Each named turn below is shown by a few rows before and after it. Which turns, in which order, take the first row of each later pair to the second? The first pair is answered.
lopim (before -> after):
[ 15  -8   0 -12  -8   9  14  18  12   0   6   1 -10] -> [ 16   4   7  13   6  11   2 -13  -3 -23   1   6  -4]
[ 15  -9   4 -17  -4   7   4  15  24   0  18  -1  -2] -> [  9   8  11  14  11   6 -13 -18   3 -25   7   4   8]
[ 0  7 -9  5  7 -3 -3 -2 -8 16 -8  4  1] -> [ 9  3 -7 -4  1  1  4  7  1 16 -1  3 -1]
[ 12   7   2   5   4  -1   6 -16 -12  -2  -8  11   2] -> [ -3   5  -6  -1  -1  -8  10  -5 -16  14 -14   8  -2]
famo (before -> after):
[ -8   7 -10  11   6  -7   1  -8 -11  19 -12   1  -2] -> [ -5   9  -6  16   3  -8  -1 -17 -12   3 -13   2  -3]
[  3   1   6   5  -6  -6  -2  -4  -6 -15  -2   3  -6] -> [17  0  1 -2 -2 -2  2  0 -1 -2  1  9 -4]
[ -6 -12  -1  -7  -7  -3  -3  14  21   1  11  -2  -8] -> [-11  -8   2   0 -10  -2  -7   7  20 -14  10  -4  -9]
mip (before -> after):
[ 13   5   6  12   2   5  -2 -16   0 -16   0   7   3] -> [  4   4   7  12  -2   2  -4 -14  -2 -24  -2   3   2]
[  1   6 -10   7  16  -6   7   1 -14  12 -11   6  -7] -> [ -2   6  -9   8  12  -7   6  -1 -15   8 -14   4  -8]
[ -6  -3  -5   4  -1   5 -14   9   4  12  11  -9  12] -> [13 -1 -7  1  2  9 -7  3  3 14  9  2 17]
mog (before -> after):
[-13   7  -4   9   1  -5  -6   0  -9   4  -8  -5   2] -> [ -8   6   3  12  -3  -2  -6  -6  -3 -14  -4  -6   0]
[-6  0 -1  1  3 -1 -2  1 -6 10 -3  1  1] -> [-8 -1  4  6  5  0 -8 -4 -5 -2  1 -3  1]
[ 5  8 -6 -2  2 -4  7  2 -5 17  0  2  4] -> [-5 11 -4 10  8 -1 -5 -2 -6 12  2  0  8]
Then:
Between the rows of a pair lie 2 to 3 turns.
[ -5   3  -4  10   6  -5   1  -5 -18  17 -11   8   5] -> [ 11   2   8   6  -5  -4   8 -15 -11 -18  -9   9  -1] | famo, mog, mog
[  7   4 -18   0  -1   6   3  16   0  25 -13   7   8] -> [  4   2 -16   8   8  12  -6  15   4  24  -8   6  13] | mog, mip, lopim
[-16  -4   7  21   1   3 -25 -10  -1 -14   3  -1   1] -> [  0 -10  14   5 -12   1 -12  -6  11 -29   7  -2  -8] | mog, mip
[ -7   2   2   9  14   3 -16  -1   8  10  10   0   6] -> [ 15   1   2 -10   3   3   6   5  13  15   8   4   0] | mog, mog, mog
[-37   1  -5  12   3  -8 -17   1 -12  13  -4  -7  -1] -> [ -8  -5   0   7  16  13 -24   7  20  13  23  -1   5] | mip, lopim, mog
[  8   4   1   7  13   7  -6 -11  -3  -2   5   3   8] -> [ 11   5   3   3   2   2   0 -14  -4 -14   0   2   4] | mog, mip
[-14   3   1   3 -11  -8   3  -5 -14 -16 -10  -4  -9] -> [ -2  12  -8   6   6  -3   4  -7 -21  17 -10   8   2] | famo, mog, mog
[ 8 -4  3 -7 -7 -3  6  3  6 -6 -3  0 -8] -> [ 6 -6  1 -6  1  4 -2  9 11  7  4  1 -2] | mog, mog, lopim
[ -2   2  -5  -3   9  -6  -7  11 -10  20  -3  -9   4] -> [-10   5  -2   4   5  -9 -10   2 -15   4  -6 -12   1] | mip, famo
[-6  6 -9 -5 -5 -7  4  4 -7 12 -3  3  0] -> [11  6 -4 -3  6  4 -1 -1  5  4  8  7  6] | lopim, mog, lopim
[  2   5  -1  11  -1  -3  -3  -8  -5 -10  -4   2   9] -> [ -6   3  -4  11   4   0 -12   0  -3   3   3  -3  12] | famo, famo, mog
[  7  14  -1   6  24  -2  -7 -12  -8 -17  -2   6  11] -> [-12  10   0  11  20  -4 -16  -6  -7 -20   1  -3   8] | mip, mip, mip
[-13  -5   1  -2  -4   2 -10  15  15  -4   4 -14 -10] -> [  7  -3  -5 -13  -5   0   5  16  13  14   2  -5  -8] | lopim, mog, mog
[ 19  -2  13 -10  -6   7   8  -4  13 -18  11   4   1] -> [-4  4 -3 -6  7  4  0  7 -4 32  1  5 10] | mog, mog
[-16  13  -9   8  16  -2 -11  -9 -18  23  -6   5   8] -> [-31  -2   4   2 -10  -7 -11  -2   3 -26   4 -13  -7] | lopim, famo, mog
[ 26   4   2   4   1   4   1 -14  -7  -9  -3  12   3] -> [  7   8   0  16  10   4 -12 -16 -15   5  -4  10   9] | mog, mog, mog
[-25   3   0  12  18   5 -26   5   0  15   8  -4   8] -> [ 30  -2   5 -10  10  13   3   5  22   4  17   8   6] | mog, famo, mog
[-18   7  -1  11  11   3 -14  -1  -3  -7   5  -7   8] -> [  4  10   0   6   0  -3   4 -16 -10 -22  -4   1   3] | mog, mog, lopim
[ 21  -3   2 -13 -12   0  12  -4   9 -16   4   3  -4] -> [  9   2  -3 -13 -18 -10  15  -5  -7 -12 -11   0  -9] | mip, lopim, mog
[-10  -6  -9  -9   4   1   0  28   6  25  11  -3  -5] -> [25 -3  0 -6 12 12  2 12 17 10 20  7  3] | lopim, mog
[  6   2   4   3  -4  -2   3 -10   3 -22  -1  -2   4] -> [ -3   2  -1  -4 -11 -10  10  -4  -7 -10  -9  -6  -1] | lopim, mog, mog
[ -6  -2   6  10 -10 -10   3 -14  -9 -24  -7  -2 -12] -> [20  2 -7 -3  4 -3 14 -4 -7 20 -6 14 -2] | famo, mog
[  8  -4  -1 -13 -14 -12  13   5  -1  -7   1  -4 -12] -> [  4   2 -11  -6   3  -8   4   8  -7  26   2   2   0] | lopim, famo, mog
[-17  -5  -8  -3   0   1  -3  11  -1  13  -1  -3  -7] -> [ 8  1 -9 -8 -1  3 13  0 -7 13 -8  9 -5] | mip, mip, mip
[ 7  9  4 -8  7 -5 13 14  8 29 18  6 -2] -> [-20  10   3  -5  -6 -21  12  14  -7  21   3  -4  -8] | mip, famo
[ -4  -2   1  -6 -16  -9  10   8   0 -18  -7  -5 -10] -> [  1   0  -4 -11 -13  -9  19  11  -4  -2 -12   0  -8] | lopim, mog
[-18  -6   1  13   7   1 -14  -5   7 -21   5 -12  -4] -> [-12  -1   0   9  -3  -8   0 -13  -6 -28  -8 -10  -8] | mog, lopim
[ 21  -5   6  -4  -2   6   6  -3  16 -18  10   3  -2] -> [ 18  -9   2 -14  -6   5  11   7  19  -7  11   2  -4] | mip, mip, famo
[ 28  10   2 -14  -9   5  15 -14  -8 -17 -12  16  -9] -> [  0  16  -4  -2  -4  -5   4 -15 -29  -4 -26  12  -6] | lopim, mog
